In the rows, 128 means zero.
The same turns and mirrors carry the whole set onto itself and the rows of a family onto each other. Which other rows belong to the same family as each row named below? List them in the order they appear above.
These 18 rows form 3 families of 6 rows each.
kog: [122 118 124 145 140 129 125 144 124 146 119 134 141 140 154 129 163 146
 145 129 119 114 159 142 118 114 172 106 120 128 174 165 147]
nedas: [123 111 164 109 150 147 114 130 104 127 133 163 137 134 118  99 110 161
 127 121 129 154 139 168 107 122 117 114 128  98 163 133 141]
badi: [125 112 133 113  94 146 172 112 132 102  91 111 114 136 160 145 119 141
 144 109 121 161 150 164 168  83 160 123 109 157 113 140 172]
mav: [145 118 134 138  79 124 117 144  92 140 138 156 120 144 128 135 150 152
 126 134  94 158 132 152 142 107 165 123 118 141 142 107 162]
kiza: [137 104 134 115 103 160 163 109 123 106 103 114 135 123 158 153 120 132
 139 116 118 168 148 186 148  87 162 122 101 155  99 156 175]
nul: [123 113 140 108  82 144 159 106 132 116  89 106 120 139 148 152 130 142
 139 125 116 176 152 180 149  77 163 118 104 147 114 135 182]
puzu: [129 112 163 138 142 133 115 147 102 138 127 147 139 146 106 105 104 163
 128 127 114 147 154 155 114 104 117 133 124 100 161 129 147]
razu: [116 130 125 136 129 142 118 134 131 134 120 127 134 137 162 133 179 136
 146 131 127 131 163 146 106 129 156  98 143 129 162 155 135]
fitod: [113 112 132 134 126 165 152 124 159 127  94 102 112 155 161 151 128 138
 163  96 135 143 161 135 153 125  92 128 113 128 135 154 161]
gizif: [131 100 160 122 128 152 139 121 143  99 110 128 129 148 130 153  81 172
 156  96 144 170 125 160 163 130 123 111  99 132 123 115 177]
Vizel: [142 130 148 114  77 135 125 129  84 142 136 147 131 140 141 125 156 141
 123 130 104 170 129 162 119 104 160 117 124 149 125 108 154]
gosad: [148 106 143 130  90 140 116 132  86 144 139 158 129 130 129 122 151 152
 134 137 103 172 130 150 115 105 162 125 128 154 130 114 150]
Pesir: [124  99 123 137 128 164 149 120 144 117 110  89 123 155 167 137 138 121
 161 110 136 155 175 157 152 133  95 131 129 119 123 155 158]
zute: [132 111 156 125 146 149 122 137  99 137 139 156 137 139 119  87 119 172
 137 132 119 157 150 147 103 118 119 122 141 101 162 138 156]
Ton: [110 106 118 132 127 158 140 119 168 134  94  95 109 160 165 143 142 128
 167 105 130 155 158 151 147 127 102 120 112 121 155 150 151]
kos: [126 103 172 110 130 151 135 118 136 105 115 130 141 152 127 151  90 175
 167  99 137 180 118 167 155 120 116 104  93 113 145 124 172]
Lida: [138  92 151 118 127 166 128 112 125  91 125 135 143 145 146 154  96 170
 154 110 135 173 119 164 160 142 107 109 102 124 130 132 181]
zudim: [124 112 120 135 130 128 126 146 127 136 128 134 147 133 154 119 176 137
 148 130 109 137 157 146 108 123 164 109 156 137 164 162 140]

Which other rows belong to the same family as mav? kog, kiza, puzu, Pesir, Lida
Which other rows belong to the same family as Vizel? nedas, nul, razu, Ton, kos

The same turns and mirrors carry the whole set onto itself and the rows of a family onto each other. Which other rows belong to the same family as each row named below? List them in the order they appear above.
These 40 rows form 10 families of 4 rows each.
fab: [116 131 114  90 134 126 128 128 131 149 101]
talud: [ 93 130 100 126 151 160 119 150 134 136 124]
tege: [ 92 153 137 136 146 147 111 131 133 154 149]
fesid: [125  90 119 135 122  99 119 149 142 152 119]
Dapok: [126 147 128 127 106 147  97 143 126 158 141]
gev: [136 115  97 140 155 107 116 175 110 147 157]
pel: [111 138 122 149 175  77 134 138 120 133 115]
nugez: [112 148 125 133 168  98 113 113 133 141 111]
dab: [118 126 134 122 123 124 101 130 142 126  97]
Mozi: [ 78 159 123 111 138 137 132 135 128 142 133]
mol: [120 124 112 150 170  92 134 121 143 153 112]
Rizav: [109 147 155 110 129 131 130 141 144 111 128]
Sebon: [ 85 147 116 112 164 127 134 143 105 136 149]
dib: [136 112 105 115 137  96 154 162 125 152 111]
Mif: [ 98 136 124 122 113 138 111 168 111 156 153]
sipe: [ 87 131 140 112 134 137 143 144 150 128 133]
pived: [ 86 134 114 132 171  94 130 126 127 156 116]
fufum: [156 111  96 142 149 119 109 147 131 158 144]
kozen: [114 157 109 124 154 156 101 148 125 122 122]
kavim: [ 99 165 128 113 137 143 115 123 134 138 124]
Kapot: [158 130 116 113 137  97 142 153 124 138 110]
vumer: [146 121 110 151 133 102 151 149 144 155 149]
gume: [153 149 123 140 162 102 140 145 117 118 149]
Pimo: [131 113 135 132 128  80 110 160 118 126 122]
begu: [140 114 138 121 130  99 134 137 147 148 156]
teku: [120 108 105 141 157 119 161 139 135 156 146]
Malu: [125 118 138 117 132  88 137 155 126 134 162]
tuse: [ 79 114 126 122 128 117 118 160 128 128 103]
Nug: [130 126 130 168 148 116 137 160 132 151 160]
fenov: [107 143 113  88 139 114 131 150 110 142 107]
Tet: [ 87 158 143 131 148 144 112 134 125 150 154]
ribef: [ 84 118 109 150 155 113 110 173 122 149 117]
reli: [145 130 116 143 136  88 144 166 123 142 158]
Tunob: [107 105 107 151 147 123 103 140 149 173 118]
zap: [116 139 124 143 155 100  87 165 105 129 125]
Molap: [133 131 132 167 147 112 134 161 131 147 161]
vof: [139 137 123 153 149 126  86 139 141 138 104]
dalan: [124 147 124 117 154 141 124 103 140 148 137]
tute: [137 142 129 150 116 127 127 183 115 128 141]
gikam: [127 120 119 155 110 142 136 171 141 153 139]

Which other rows belong to the same family as Molap? tege, Nug, Tet
Which other rows belong to the same family as Kapot? fab, dib, fenov
Which other rows belong to the same family as Rizav? sipe, begu, Malu
Which other rows belong to the same family as teku? Sebon, gume, dalan
Which other rows belong to the same family as Mozi? kavim, vumer, reli
Which other rows belong to the same family as tuse? fesid, dab, Pimo
Which other rows belong to the same family as zap? ribef, Tunob, vof
Which other rows belong to the same family as talud? gev, fufum, kozen

The same turns and mirrors carry the whole set onto itself and the rows of a family onto each other. Which other rows belong to the same family as each row named below? List them in the order they appear above.
These 33 rows form 11 families of 3 rows each.
tizi: [131 126 129 121 127 128 123  89 109 160 108]
Meb: [134 148 193 143 108 106 155 100 125 163 111]
luvo: [164 113 153 101 150 102 155 112 127 110 125]
lamo: [136 151 199 152 114  96 144  97 131 129 102]
tir: [151 127 186 150 135 108 178 101 135 128  92]
Pipop: [171 113 165 118 153  99 165 108 151 122 118]
nev: [130 128 119 140 125 126 115  92 126 142 119]
fite: [134 135 130 134 121 134 125 106  97 136 133]
fuf: [136 155 189 151 111 116 140 129 139 148 106]
kavog: [151 125 154 100 156 102 179 111 131 143 121]
nipu: [154 108 134 126 155 124 158  95 124 120  89]
Lis: [153 111 128 132 128 128 111  87 131 137 105]
lobi: [152 125 154 107 165  94 165 107 133 108 111]
boko: [134 158 186 153 115 128 136 107 149 145 122]
dazus: [128 156 200 140 136 101 140  79 125 146 117]
pavim: [134 150 189 161 111 102 149 105 143 144 125]
zik: [153 132 154 111 158 113 167 140 146 128 116]
zizel: [137 127 158 159 116 127 135  87 118 136  79]
rusi: [131 131 130 130 129 118 108  83 114 127  96]
Deval: [154 125 144 117 160  99 173 113 146 124 135]
Tid: [126 139 146 122 149 119 114  71 111 143 110]
Nibet: [152 133 150 117 148 116 171 126 113 119 146]
Zuzo: [135 152 187 150 107 114 157 118 112 138 138]
ralo: [115 145 130 119 128 103 108 102 115 128 109]
notus: [135 133 126 129 129 137 113 117 126 143 103]
kol: [147 134 193 156 107 109 136  95 142 144 106]
Zak: [136 134 129 126 139 148 114  99 136 137 123]
vepi: [141 121 143 131 111 123 104  91 109 129 111]
deno: [116 163 185 136 116  85 136 112 129 129 114]
betu: [152 139 166 115 159 123 165 119 157 126 133]
tila: [131 142 150 100 155  82 156 122 130 114 121]
Vames: [152 137 203 142 106  97 147 107 128 127 119]
Kofa: [142 138 168 104 176  98 157  87 127 128 122]

Which other rows belong to the same family as kavog? tizi, Meb
Which other rows belong to the same family as lobi? lamo, rusi
Which other rows belong to the same family as ralo? deno, tila
Which other rows belong to the same family as nipu? tir, zizel
Which other rows belong to the same family as Nibet? fite, Zuzo
Which other rows belong to the same family as Zak? boko, betu
Which other rows belong to the same family as Pipop? Lis, kol

The same turns and mirrors carry the whole set onto itself and the rows of a family onto each other. Which other rows belong to the same family as each row named below? List them in the order they appear above.
These 32 rows form 4 families of 8 rows each.
Fato: [122 126 167 171  96 120 114 107 122 132 144 136  80 114 134 127 125 144
 129  75 108 105 134 173 152 146 145  79 165 120 101 139  86  92 133 109
 126 113 145 128 114 147]
nanut: [124 137 149 152  88 105 119  94 144 131 137 171 113 138 124 155 115 132
 135 149 156 104  93 142 162 191 121 110 111 110 113 110 125  81 124  89
 153  96 139  90 105 133]
zita: [116 160 167 124  93 118 138  85 124 148 140 141 118 140 136 128 109 138
 127 136 161 109  99 152 161 174 123  88 119 135 105  94 123  92 108 108
 138 104 123 123 160 134]
dut: [130 125 156 148 102 100 119 142 128 160 143 144  73 101 162 142 113 128
 143 106 115  85 126 140 125 122 145  95 173 133 126 105 128  92 122  97
 151  86 148 140 127 149]
nipeg: [127 108 199 152  99 106 121  97 164 129 122 127  82 120  89 157 109 142
 133 109 116 133 105 182 152 134 119 101 145 120 133 117  73  96 144 122
 175 111 157 144 142 152]
geto: [107 123 170 113  85 104 146  89 145 142 128 134 114 154  86 149 102 103
 122 144 161  94  87 147 153 192 118 100 118 128 125 103 146  79 131 112
 137 138 150 115 171 161]
rof: [118 144 211 135 109 119 138  96 127 121 125 147  74 125 104 154 114 134
 146  94 120  85 142 171 132 129 138  99 131 147 106 138 125  59 117 139
 115 157 140 146 168 169]
pag: [112 117 177 141  99 103 104 109 137 118 143 127  81 133  69 175 120  94
 135 129 110  65 122 134 149 177 117 115 141 122 124 141 122  83 115  98
 164 148 143 101 102 157]
Nadak: [ 99 130 171 166  89 108 113 106 125 140 120 161  86 105 143 119 153 134
 122  99  98 115 130 154 152 142 148  95 154 117 109 124  89  61 118 114
 158 102 162 134 121 128]
vop: [102  93 157 176 103  98 121 131 139 141 107 140  93 116  96 165 128 110
 136 135  96  89  89 140 142 157 111 112 158  96 118 139  88  53 144 113
 148 147 158 110 104 151]
sog: [122 130 164 131  96  85 128 124 151 152 116 183  98 132 148 177 109 112
 151 137 127  62 128 126 116 136 141 123 137 127 128 123 174  61 119 119
 148 113 170 111 143 147]
zago: [125 141 178 124 116  94 126 131 142 150 136 130  84 131 116 184  92 125
 150 129 106  69 130 151 113 106 134 120 154 146 124 124 149  81 113 121
 151 139 144 127 170 155]
duni: [114 153 159 123  97 118 143 103 129 142 131 178  93 134 134 156 130 105
 145 142 123  71 123 127 151 175 145 103 114 126 100 140 136  59 109  96
 161 127 132 115 101 137]
bop: [ 96 151 160 143 114 131 142  76 152 138 123 139 119 146 130 109 128 142
 122 121 136 130 117 178 137 145 125 102 140 143  98 130 116  85 112 125
 140 128 166 156 178 152]
let: [142 116 161 189  89  91 109  89 153 124 114 180 103 134 117 155 103 147
 138 124 141 115  81 163 160 166 114 106 137  97 114 140 114  73 155 120
 122  99 155  87 104 147]
nufet: [128 103 132 166 111  84 101 150 149 139 135 126 100 126 114 180 103 114
 144 127 111  69 105 144 110 150 118 124 169 114 132 120 140  85 137  93
 156 129 169  98 126 168]
Ror: [118  96 166 172 105 100 111 110 158 117 128 147  91 138  80 179 107 123
 136 115 108  76  99 157 138 164 111 117 148 101 120 153 113  57 150 122
 116 166 157  97 113 171]
fono: [133 121 144 185 103  83  91 119 156 143 134 152 112 133 144 158  98 152
 139 139 149  97  96 142 128 143 104 120 159 124 130 108 142  91 120 114
 141  84 159  94 136 148]
Til: [121 167 177 155 107 112 134  95 116 140 120 151 104 132 138 117 111 149
 130 103 141 119 116 181 152 139 135  88 139 143  83 135 117  79 124 128
 109 116 136 131 170 146]
dugef: [104 141 205 140 124 110 138 124 120 135 107 126  95 121 101 160 129 115
 149 120 105  81 141 162 122 130 124 110 130 143 105 134  95  57 115 134
 155 163 153 144 155 156]
peti: [139 102 184 169  88 102 109  94 151 111 133 143  73 119  85 136 107 147
 124  87 138 132  96 187 154 157 120  92 153 117 126 110 103  88 157 115
 127 101 151 128 144 167]
zisem: [117 100 166 132 110 118 158  95 178 133  99 144 100 145  86 150 113 103
 145 138 146 114  85 158 126 162 104 115 135 119 125 130 126  61 148 125
 144 148 171 152 149 183]
ruti: [120 113 192 138  86 109 109  91 141 119 142 108  82 129  70 142 107 116
 119 118 154 109 101 154 156 182 107  93 140 134 143  88 112 109 129 109
 153 108 144 125 148 166]
mosiz: [117 146 150 132 105 104 132 115 138 168 135 134 103 135 154 127  94 132
 131 133 136  94 109 148 122 122 136  98 172 148 116 114 156  97 112 120
 131 106 148 134 183 150]
nuz: [109 137 213 110 100 115 125  97 124 129 146 115  68 133  78 154 114 101
 132 118 121  76 132 143 150 153 127  98 136 150 125 119 122  93 102 122
 152 145 126 136 149 159]
Sib: [104 114 153 182  94 105 110  70 176 139 121 168 110 142 119 138 115 154
 122 146 134 129  74 151 160 154 101 118 149 104 124 133 109  73 128 122
 135 108 155 110 130 134]
latal: [122 115 163 142 102 103 150 101 150 130 100 162 102 145  90 146 106 104
 132 130 144  97  83 164 136 177 118 102 138 114 102 144 153  45 156 120
 103 156 163 122 159 181]
Lofi: [ 96 135 173 155 101 111 140  90 145 138  94 197 103 132 135 137 152 118
 149 142 133  86 119 125 130 148 123 120 120 124 108 139 137  28 107 135
 134 134 159 132 129 151]
beg: [118 141 175 136 100 114 155 105 134 138 102 184  94 135 137 150 129 105
 155 112 128  72 133 148 128 156 148 101 124 121  98 163 143  39 136 131
 116 142 159 127 118 166]
pefod: [127 107 149 133 102  87 126 122 173 137 117 151  97 144 110 160  95  99
 136 136 145  87  99 147 110 154 124 121 155 126 138 116 181  84 141 107
 147 118 186 123 166 180]
susar: [115 141 161 152 102 122 105 110 122 133 157 133  73 114 121 140 134 114
 137 115 113  87 131 142 158 170 130  98 149 131 106 129  99  93 105  82
 169 111 123 119  84 140]
moleb: [149 114 181 152 108  92 102 124 162 133 144 132  73 116 116 158  88 138
 148 114 137 108 110 159 123 118 112 107 169 140 144  97 129 108 126 115
 159  80 148 139 149 164]

Which other rows belong to the same family as vop? nipeg, Nadak, bop, dugef, zisem, Sib, Lofi
Which other rows belong to the same family as nanut? zita, geto, pag, duni, ruti, nuz, susar
Which other rows belong to the same family as dut? sog, zago, nufet, fono, mosiz, pefod, moleb

